Each row of D is roughly a mix of the hidden directions of one of several groups.
D (103 x 10):
[[  0   5 -17  -8   2 -27   5 -21  23  -2]
 [  4 -12 -15   8  13 -22  14  -7 -27   3]
 [-13 -14 -17   5   8 -24   4  -6   9 -25]
 [-18  22 -24   3  -5 -16  10  -6  15  -1]
 [-17  19 -22  -8  -6 -22   7   5  15  -7]
 [ 18   3  17   6 -12  20 -10   5 -22  16]
 [ -3  -3 -32  16   5  14   3 -24  -1   2]
 [  6   6   7   4   7  18   9  16 -14  32]
 [  0 -13  22  17  -6 -10  -9 -15  13 -23]
 [ 15 -10  21   0   2  27  -8   3 -22   6]
 [-10 -20 -18  21   3  23  13 -12   3   1]
 [ -8 -11   3  12  -8  -8  -5 -19  16 -32]
 [ 16  16   4   0  -2 -17  10  20  10 -25]
 [ 16 -23  22   0   6  18 -10   7 -17   3]
 [  3  11  -9 -19   4  13   4  23 -19  21]
 [ -5   9  31 -16  -3  -5   6  26  -6  -2]
 [ 16 -22  10   1  -4  14  19   9 -14 -20]
 [ -3 -34  -2   6   3  18  12  -5 -20   1]
 [-14  13 -20   0  -3  23   2  18 -20   4]
 [  5 -20  11  11 -10  -5  -5   3 -22 -27]
 [-18  -9   5   1   6  14  11   7 -33 -12]
 [-16  -1 -12  19   6  12  17  -7  -7 -28]
 [  7   5 -22  -8  11   3  25   0  14 -22]
 [ -7 -11   2  -2   7 -13  22   3 -29  19]
 [ -3 -38  -5   8   2  -6   5  -5 -10 -18]
 [  2  16 -20  -4   6 -18  10 -17  17  18]
 [  0  -7  -5  -5  11 -19  17  -2 -29  19]
 [  3  16  11 -26   1  -5  -4  -4   5  31]
 [ 10  19 -12 -17  14 -12  -3 -12  -2  27]
 [ 16 -13  32 -17  -4  -5  -9   9  -5 -10]
 [-12   1  -4  16  -1   6  10   2 -24 -31]
 [ 12   8 -32   9   4  -2 -11  -5  13 -20]
 [  6  -2  23  -2 -10  22  -8   2 -16  24]
 [-11  11   0   0   1 -16 -25  -5   9  29]
 [ 17  -5  -8   4  10   0   6 -32  16  18]
 [ 15   6 -16   2  14 -26  -5 -20   1  17]
 [  9   7  -7   3 -10  12 -22   4  25 -23]
 [  1  12  18 -25  -4  -3  -6  -1   9  29]
 [ 12   5   2 -18   3   7   3   1  23  31]
 [-27  11  -9  -1   6  -2 -17 -16   3  23]
 [-17 -14  -1  -9  13   5   4   2  -2  36]
 [-17   2  11   0 -10 -11  -7  30  -8 -21]
 [-17   1  -4  26  -5 -14   5 -14  22 -14]
 [ 17  14   7 -12  -4   6 -29  -4  22  -1]
 [ 14 -15  12   9   6 -14  10 -22  23  10]
 [  8  15 -10 -16  10  -1   4   9 -14  32]
 [  3   8 -10 -14   7   8   7  26 -13  27]
 [  9   5   1 -19   3   2   0  -2  27  30]
 [  1   1  10   6  -3  30 -14   4 -28  -6]
 [  1   1 -16  -6  15 -19  16  -7 -25  16]
 [ 12  22 -17 -14  -1  11 -20   2  19  -8]
 [ 13 -19  16   3   6 -19  13 -10  23  11]
 [ -9 -15  -2  24   1  -2  23  -3  25   6]
 [ -8 -29  -1   1   3  21   0 -11 -19  16]
 [ -8  -3  -9  -3  -2 -33   6 -13  22 -12]
 [-17  20 -23  -2  -7 -17  13  -5  18  -4]
 [ 27  18   8  12 -15   1  -4   7  -4 -22]
 [  1 -16  -7 -11   4  31  13 -16   1  16]
 [ 15  12 -15   3  12 -19 -10 -21  15  15]
 [ -8  -8  -1  -1  -8 -20  -6 -11  18 -32]
 [ 10  19  23  -8  -4   3   9  29  -9   0]
 [ 10  -9  -6   3  13 -29   6 -14 -18  17]
 [ -3  14  20 -23   0  -1  -1  -5   6  29]
 [ -5  -1 -26   3  13 -12  20  -8 -23  -8]
 [-20  -3 -23  -5  11  -2  10 -19  22  -7]
 [ -2 -13  21  -2 -15  12  -4  29   2  16]
 [  0   8 -27  11   4  24   1 -22  -2  11]
 [ 14  14   2  -4  -5   7 -25   1  30   9]
 [ 18   1 -12  -5  11 -23  -4  -4  -8  29]
 [ 12 -21   3   9   4   2 -12 -22  22 -17]
 [ -5   1  14   6  -2  21  -1  30 -22   5]
 [ -1 -18 -11  14   7 -21  18  -7 -24  -3]
 [-15  -1  -7 -13  14   7   0  -3   5  37]
 [  7  14  -4   1  -6  12 -21  -5  30 -16]
 [ 23  -7   8  -2  -5  -9  14  15   6 -29]
 [ 12   2  17   4   1  29  -6  18 -15  14]
 [  9  -6  24   4  -7   4  -4  22 -28   7]
 [  6  35   1  -9  -2 -11  -6   4  23   0]
 [  4  10   4   4  -6  19 -20  -3  24 -24]
 [-13   0   4   5 -10  27   1  12   7 -29]
 [  1  -5 -11   2  16 -21  17 -13 -26  12]
 [ -1   6 -27  -5   8  -1  20  -9   5  27]
 [  6 -13  22 -11  -8   1 -17  13  -7 -27]
 [-22  -1   4  20 -11 -16   4 -10   8 -25]
 [  3  -1  12 -12  -8  10 -22   9 -19 -26]
 [ 12  30  14  -2  -3   3  11  26  -4  -1]
 [ 11  14 -11   2   6 -11   0 -32  19  12]
 [-27  33  -1   4   1   4  -1  -2 -10 -12]
 [ -7  -1 -15   2  14 -18  23 -14 -22   9]
 [  5   1  12  -1 -13  24 -21  15  16 -17]
 [ 14  21 -24 -16   5  -4 -12   1  13  16]
 [ 10  20 -13  -3  -4  26   2 -23  14   0]
 [-13  -8   5 -16  -9   2   8  30 -20 -12]
 [ 24   2   5   4  -5  -2  15  19  -6 -28]
 [  9  25 -11 -17   3  14 -19  -6  15 -13]
 [  5  19 -13  -4  16 -10   2 -16   7  29]
 [ 12   1  17 -18   0 -29 -11 -17  -7  -8]
 [-10  -9  11  15  -6 -20 -22   4 -23  -9]
 [  3  33  14  -5  -9  -6 -14   5  14  15]
 [  5   6  10 -22  -2 -27 -18  -5 -11 -15]
 [ -4 -38  -2  10   1  -1   9  -2 -13 -15]
 [  0   5   5   3 -16  18 -17  11  30 -12]
 [-11 -16 -16  10   7 -25   3  -3   4 -26]]
One row of each group comes first, with its name. Which group is each row after those in?
[-17  -7 -10   8   7   2  26  -4 -23 -18]	N
[  8  28   9  -2  -4 -21  -2  19  10 -16]	V
[ -7  -9  17  15 -11   2 -11  -6   7 -33]	X

[-16  21 -21  -3  -5  17  -6  11 -22  -5]	X
[ 12  19  16 -18  -4 -26 -16   1   5  -6]	X
[ 13  -5  15  -8  -4  31 -12  20  -7  -6]	X
[  4 -11  17  -1   5 -26   6 -13 -13  25]	N
[ 17   6  -7   5   9  15  -7 -32  -2  16]	X
[ 20 -23  18  -1  -9   9  14  11  -8 -17]	V
[ 20 -22  22  -4   7  17 -11   4 -14   4]	X
[  9 -16  16  12 -10  -8  -5  12 -24 -22]	V
[ -7   8  21  -2 -13  22 -11   6  26  -5]	N
